In the rows, zero is written as 128.
A state moves one step at a time under one of 6 hidden systems, and each row is a state written as 18 numbers. Each run below is a few steps of one system.
path 1, k511 (10 x 18):
[[145  97 135 108  99 130 115  97 125 167  82  21 150 104  79 154 149 118]
 [149 158 186 117 151 125 121 235 136 113 111 100 127 108 101 147 138  78]
 [142 218 165 109 151 168 178  95 117 103 160 161 156 123 111 168  95 131]
 [136 100 176 114 162 139 100  53 109 149  95 106 131 143 185 120  57 139]
 [ 73  68 118 148 173 142 111 167 131 134 165 138 125 116 195 109 141  63]
 [ 84  99  90 153  89 187 171 104  92 137 167 138 128  80  75 152 168 136]
 [135 100 182 141  70 124 108 163  87 127  60  92 130 136  90 144 138 197]
 [148 196 173 140 126  97  89 210 125 102 160 169 132 183 148 133 131 125]
 [156 176 109 120 153 146 136  47 133 133 178 204  96 145 124 102  71 149]
 [105  40 103 114 149 121 119  75 160 126  70 125 122 124 197  72 109 155]]
path 2, k212, 10 rows:
[[130 113 144 123 112 186 117  70 128 146  95 130 102  97 134 129 114 157]
 [144 132 175 112 191 109 112 129 114 151 105 112 158 143 134 143  81 130]
 [120 109 124 132 146 128 120 172 112 135 186 114 155 121  64 109 144  93]
 [118  98 125 124  87 143 123 168 145  95 102 164 101 144 113  79 172 166]
 [119 165 137 155 102  96 159 143 118  86  99 136 141 135 191 178 126 159]
 [128 149 115 168 103 154 115  77 100 162 177 112 106  81 140 178 107 101]
 [146 111 137  96 185 165  83  83 150 194 104 160 100 131 106 104 108 143]
 [125 116 142  89 200  79 166 157 112 121 125 130 186 189  93 108 117 128]
 [125 106 106 151  63  97 138 189 107  76 186 102 114 145  98  87 161  88]
 [126 150  97 149  66 143 108 147 192  97  86 170  77  94 184 124 172 161]]
path 3, k212 (10 x 18):
[[153 156 145 131 107 157  70 124 141 166 149 102 124 103  99 142 137 107]
 [124 133 157  89 174 178 145 135 151 130 100 171 136 122 100 113 133 147]
 [120 106 157 136 132 100 164 144  80  77 140 117 160 150 126 108  88 144]
 [140 123 112 177  87 102  84 181 127 128 150 111  91  92 122 125 130 115]
 [ 95 125  98 132 140 160 131 129 161 158  86 179 117  98 149 158 174 163]
 [111 123 153 121 132 129 157  65  67 140 123 115 166 185 152 164 111 150]
 [176 160 153 131 124 116  68 143 114 153 187 103 104 151  98 116 105  71]
 [128 142  97 101 168 155 143 164 194 117 132 201 115 103  87  83 155 137]
 [102  87 116 132 113  93 215 108  92  61  91 129 143 151 149 116 108 178]
 [147 129 120 185  75  75  79 140 101 143 144  59  89 112 181 165 107  82]]
path 4, k271 (10 x 18):
[[112 131 135 133 111 123 112 170 125 141 126 104 148 147 136 159 181 106]
 [145 153 140 113  98 168 110 114 137 140 148 106 139 117  80 129 153 116]
 [165 160 165 111 117 136 120 115 148  98 104 128 125 118 121 106  90 156]
 [129 145 125 124 167  96 182 132 122  95 128 149 146 133 135 133  91 135]
 [106  83  90 132 177 122 142 116 130 149 148 130 119 111 145 117 118  89]
 [ 98  80 135 138 117 141  93 156 135 145  98 112 122 122 169 131 164 120]
 [119 139 157 130  79 150 127 152  98 128 131 103 149 145  95 157 176 132]
 [164 165 155 123 108 154 107  96 120 129 163 127 128 119  79 116  97 138]
 [145 153 135 124 148 121 138 110 153  97 108 171 125 112 150 108  76 176]
 [105  99  87 129 166  84 196 127 115 113 117 146 127 148 143 129 118 128]]
path 5, k273, 10 rows:
[[ 77  67 129 134  90 162 122 160 143  93 101 137 137 118 160  93 185 151]
 [165 163 119 140  60  92  86 137 172 105 114  72 138  93 130 126 136 137]
 [158 178 142 129 153 141 115  75 142 151 130 119  96  99 181 167  74  89]
 [108 102 173 108 195 129 167 101  91 114 110 137 173 150 153 124  71 149]
 [118  88 121 111 130 112 169 140  84 125 159  90 170 158  37 110 148 114]
 [ 96 108  92 147  92 184 126 165 134 138 175 142  95  88  96 127 197  88]
 [116 157 129 159  67 149 105 155 173  91  88 158 117  72 181 141 151 185]
 [186 192 155 146 105  68  96 100 124 134  89  91 121 133 162 172  65 160]
 [143 140 149 117 225 106 131  84  87 170 171 141 138 166 142 144  50  86]
 [ 81  73 125  84 194 156 197 128 101 121 150 173 180 175  67  87 151 140]]
path 6, k807 (10 x 18):
[[139 141 153 121  75 118 130 113 123 102  96  81 160 137 129 141 138 158]
 [159 135 122 109 162  78 107 140 156 132 133 116 129 156 125  93 107 104]
 [111 118  92 123 159 153 145  81 156 143 124 154 125  89 142 128 123 135]
 [108  93 149 123  91 144 151 134 114  97  95  87 145 122 134 129 152 131]
 [144 138 127 119 134 108 110 164 140 124 164 112 121 157 121 106 145  69]
 [128 160 115 141 149 158 116  98 144 155 160 147 132  75 132 155 111 122]
 [121 119 182 129 120 140 145 120  95 111  83 100 144 129 153 155 105 153]
 [133 109 117 120 144  82 133 136 109 121 153 129 120 196 133  95 122 102]
 [111 104  83 148 147 151 119 113 139 155 169 162 119  77  99 111 126 137]
 [109 123 176 132  96 177 140 167 116 102  80 124 122  97 133 153 151 150]]
path 7, k898, 10 rows:
[[138 142 161 139 153 139  91 176  94 178 147 152  86 162 112 155 135  95]
 [ 93 133  86 126 151 156 182  99 133 113 166 199 121 132 145 122 140 125]
 [146  77  85 120 120 106 128  74 144 148  82 104  94 113 118  98 107 153]
 [127 112 123 167  86  85  91 196 109 134 134  95  99 143 138 143 159  99]
 [118 199 115 137  82 146 137 105 146  97 171 155 171 129 149 155 163 144]
 [159 146 153  80 157 133 109  65 155 162  70 120 141 158 131 127 109 160]
 [132 103 138 112 192  93 126 186 111 148 146 124 115 176 112 111 126  65]
 [ 98 122  75 135 125 164 164 121 159  96 190 146 131  65 125 103 147  85]
 [131  95 128 125  90 135 128  99 160 110  33  90 111  78 161 124 123 176]
 [145 140 169 154 100  52 116 192  73 114 120  77 149 176 122 160 118 135]]
path 8, k511:
[[110 133 135 110 143 135 145 178 157 116  94 114 140 124 152 149 173  93]
 [141 163 137 123 109 137 157 100  98 124 169  99 143 139  95 154 127  97]
 [149 115 169 118 167 136 103 133 127 148 103 119 132 106 100 116  81 146]
 [102 143 150 121 145 158 135 142 151 105 120 153 142 127 189 138 144 113]
 [121 117 120 147 103 137 141  76  85 129 172 107 118 134 137 138 113 105]
 [116  75 133 146 155 123 107 162 114 151 114 129 123  98 100 115 112 149]
 [102 151 134 127 111 156 139 158 136 116 116 161 142 138 140 155 182 146]
 [155 142 146 129  83 119 123  93  90 122 149 110 112 175 113 123 112 130]
 [140 110 135 132 171 108  92 160 146 130 134 153 125 114 123  82  90 142]
 [104 146  96 127 122 156 148 105 167 114 125 166 133 109 168 138 158 139]]
path 9, k898 (10 x 18):
[[141 106 122 111 130 123 124 109 114 128 171 122 129 163  82  77 121 109]
 [134 128 122 137 118 161  97 148 165 121 139 151  76  87 145 102 131 102]
 [131 144 115 131 111 105 183 130 135  93  73 130 103 120 159 157 128 146]
 [143 135 128 144 119  83 123  93  88 146 145  70 155 143 126 161  97 120]
 [101 137 133 140 155 150  68 149 143 174 168 150 170 118 142 145 157 123]
 [109 114 119  83 147 159 170 125 158 116  91 171 146 151 100 101 174 165]
 [165  86 142 107 105 113 136 118 112 100 123  82  86 154  92  63  96 102]
 [138 159 133 175 106 126  96 177 139 100 168 132  86  74 173 136 104  83]
 [115 183 111 136 129 131 182  96 142 123  82 145 153  91 162 206 129 171]
 [128  88 145 110 161  92 118  81  76 187 103  73 177 184 106 152 111 145]]
path 10, k273, 10 rows:
[[120 174 131 138 188 101 140 121 119 139 139 186 149 154 181 168  93 146]
 [128 127 143  98 149 118 144  95  90 147 136 148 168 214  82 121 135 164]
 [130  98 137 113 128 152 103 180 117 147 161 142  99 165  60  85 172  94]
 [125 123  87 140  92 140 126 169 181  85 129 175  73  94 135  78 158 134]
 [154 135  97 145  88  94 106  94 167 138  53 116  85  96 167 145 113 178]
 [144 137 141 129 188  67  98 114 125 173 100  91 140 148 192 171  82  98]
 [104 127 130  85 198 123 166  85 119 125 177 133 203 193 140 111 121  93]
 [107  79 146  81 104 205 146 116 115 125 142 119 149 158  50  80 192 122]
 [134 101 142 148  53 165 102 214 150  86 117 106  69  70 105  91 170 103]
 [153 168  84 180  79  94 121 116 176  88 114 127  79  36 193 141  80 147]]
path 11, k271 (10 x 18):
[[118 104 172 125 138 152 143 144  81 128 128 119 110 150 123 136 125  99]
 [109 128 151 141 121 160  97 114 118 124 175 136 162 122 144 119 121 132]
 [118 108 130 130 118 147 131 124 129 122 103 149 138 106 100 114 127 190]
 [138 116 133 140 117 111 154 141  89 110 130 143  88 154 112 118 106 134]
 [117 138 105 163 130 116 112 117 120 136 175 147 124 117 161 138 112 114]
 [112 113 100 130 120 141 124 100 146 159  92 136 126 110 141 148 154 160]
 [140 119 142 114 110 109 129 137 100 137 104 116 110 189 111 132 148 130]
 [143 169 127 133 128 117  94 139 136 131 189 142 148 144 118 119 128 111]
 [135 141  98 119 123 144 132 111 182 118 110 147 128  82 123 111 137 156]
 [145 114 127 119 120  91 172 137 114 104  79 100  97 146 129 132 116 122]]
path 12, k807:
[[136 107 136 129 142 137 149 157 102 156  96 115  89 104  71 153 128 121]
 [130 142 146 122  96 159  96 119 133 131 136 157  99 177 161 118 159 121]
 [119 152 102 156 125  88 120 136 130 127 160 128 185 109 125 149 126 159]
 [155 125 159 104 160 134 139 130 118 147  82 120 108 124  79 131 101 141]
 [122 126 118 116 112 136 133 100 141 102 130 164 109 174 173  94 140 133]
 [114 113  80 155 109  91 139 139 134 120 148 109 156  88 107 130 136 141]
 [146 121 158 110 140 156 113 158 139 150  83 111  90 108 102 135 136 109]
 [119 166 128 120 115 138 123 106 145 120 144 145 142 167 185 142 157 118]
 [134 129 115 138 135  91 131 109 115 135 150  93 181 107  95 140 103 144]
 [142 102 163 103 165 154 126 131 133 130  94 139  96 128 120  95  97 126]]

Which system made each run below?
path 13:
[[163 166 130 118 186 106 118  96 157 139 136 128 151  84 119 127  54 134]
 [103 105 119  98 200 133 173 136 160 119  75 169 119 129 171 119 126 126]]
 -> k271
path 14 (2 x 18):
[[116 102 146 128 173  81 105 121  96 158 119 118 166 191 168 135 109 136]
 [125 131 117  88 161 128 130 124 143 132 184 130 181 174  84  88 157  94]]
 -> k273
path 15:
[[144 179 121 125 135 140 161 158 181  87 124 121 121  43 127 144 117  95]
 [118 119 159 122 136 132 171  97 106 123  63  68 151 100 164 187 104 128]]
 -> k898
path 16, 2 rows:
[[120 128 108 149 169  85  92 214 179 132 119 132 130  84 164 129 135 102]
 [103 129 110 113 101 177 182 138 142 122 105 100 115  95 121 171 202  81]]
 -> k271
path 17, 2 rows:
[[ 76 108  86 161 176 112 137 116 153 138 105 165 166  69 207 159 112 177]
 [131 167 143  97 126  86 145 108 118 150  86  78 215 186 117 192 163 161]]
 -> k273
path 18, 2 rows:
[[131 129 143 146 161 154 140 148 124 164  77 122  81  53 130 188 105 116]
 [ 77  61 141 132 189 157 110 107  96 173 143 138 170 128 147 126 117 134]]
 -> k212
path 19:
[[140 211 136 133 106  93 141 123 114  89 180 157 181 181 137 146 123 156]
 [178 133 116 138 150  81 132  97 112 143 125 120 109  99  66 118  43 169]]
 -> k807
path 20, 2 rows:
[[147 157 128 131 156  57 175 114 111  87 132 117 172 136 132 133  62 152]
 [125 143 107 123 193 115  84  97 157 199 128 139 150 129 163 159 122 118]]
 -> k511
path 21, 2 rows:
[[154 130 189 111 127 168 118 147  99 146 116  85 134  98  38 136 113 128]
 [147 179 170 114 134 147 115 126 145  86 140 182  98 176 193 102 103 116]]
 -> k807
path 22, 2 rows:
[[ 95  71  99 120  97 104 168 139 117 101 100 116 135 175 131 108 182 141]
 [138 122  92 121 113 132  97 163 161 142 174 119 122 114  62  91 176  93]]
 -> k807
path 23 (2 x 18):
[[159 159 153 110  70 155 109  99 160  97 120  84 137 105 123 114 130 126]
 [153 134 171 134 137 151 121 117 116 122 116 101  88  86 148 137  68 100]]
 -> k273
path 24 (2 x 18):
[[127 131 109 139  81  50 131 187 127 118  88  75 165 160 124 162 186 148]
 [177 154 110  85 171 119  76 115 172 201 135 126 117 155  60 112 143 101]]
 -> k807
path 25:
[[142 107 127  87 162 145 201 119 112 129  92 130  65 158  89 121 127  88]
 [106 105 152  92 152 126 136 128 141  99 133  91 231 142 116  94 140 133]]
 -> k511
path 26 (2 x 18):
[[ 95 104 139 133  91 175 142 146 114  88 146 173 132 136 111  92 162 162]
 [148 162 157 159  90  95 126 140 106  93  99 144 110 139 164 146  91 181]]
 -> k212
path 27, 2 rows:
[[139 140 164 108 165 140 114 133 133 132 151  99 164 121 117 124 110  86]
 [123 138 153 122 149 184 132 112 137 127 131 132 126  79 136 137 109 108]]
 -> k511
path 28, 2 rows:
[[ 74 107 104 142 165 188  97 143 178 138 165 186 114  86 210 111 162  83]
 [ 91  59 120 124  42 145 151 116 121 102  54  64 152 123 132 131 199 167]]
 -> k271
path 29 (2 x 18):
[[133 131 155 156 112 161 132 121  70 137 169 121  96 103 102 151  94 108]
 [125 128 169 163 123 131  94 150  90 127 135 152  99 142 173 138  95 140]]
 -> k807
path 30 (2 x 18):
[[164 169 152 122 104 111  79 149 167 112  93 165 137 136 105  97 117 218]
 [195 164 127 117 146  84 126 127 125 155 103 124  48 161 107 135  89 102]]
 -> k273
path 31 (2 x 18):
[[151 125  80 130 102  91 121 120 151 113 180  88 100 134 126  88 131  57]
 [140 124  82 129 151 116 160 140 164 130 113 123 133  40  64 125 113 145]]
 -> k511
path 32, 2 rows:
[[128 146  98 141 144  93 150 182 151 109 123 159 104 118 140 134 135 119]
 [126 132  89 137 106 105 130  74 127 144 121 141 124 155 153 143 137 159]]
 -> k273
path 33:
[[111 132 198 110 137 165 121 174 143  99  66 142 142 129 172 136 141 147]
 [172 149 136 134  78  70 136 119 106  77 150  82 129 160 118 103  89 124]]
 -> k273
path 34, 2 rows:
[[107  24 124 132 163  90 129 136 106 147  87  68 160 103 104 103 104 144]
 [ 93 161 130 135 124 156 106 206 158 144 140 138 166 111 126 176 217 105]]
 -> k511
path 35 (2 x 18):
[[157 163 112  89 124 144 153 109 176  87 149 164 118 139  87  68 129 130]
 [148 125 116 117 101 108 118  79 178  90  99  85 153  94 164  93  98 149]]
 -> k511
path 36, 2 rows:
[[150 163  98 142  89 130 113 149 156 161  93 134  49 116 138 177 176 105]
 [123 141 140 155 136  96  85 118 139 117 120 156 123 149 240 129  93 147]]
 -> k273
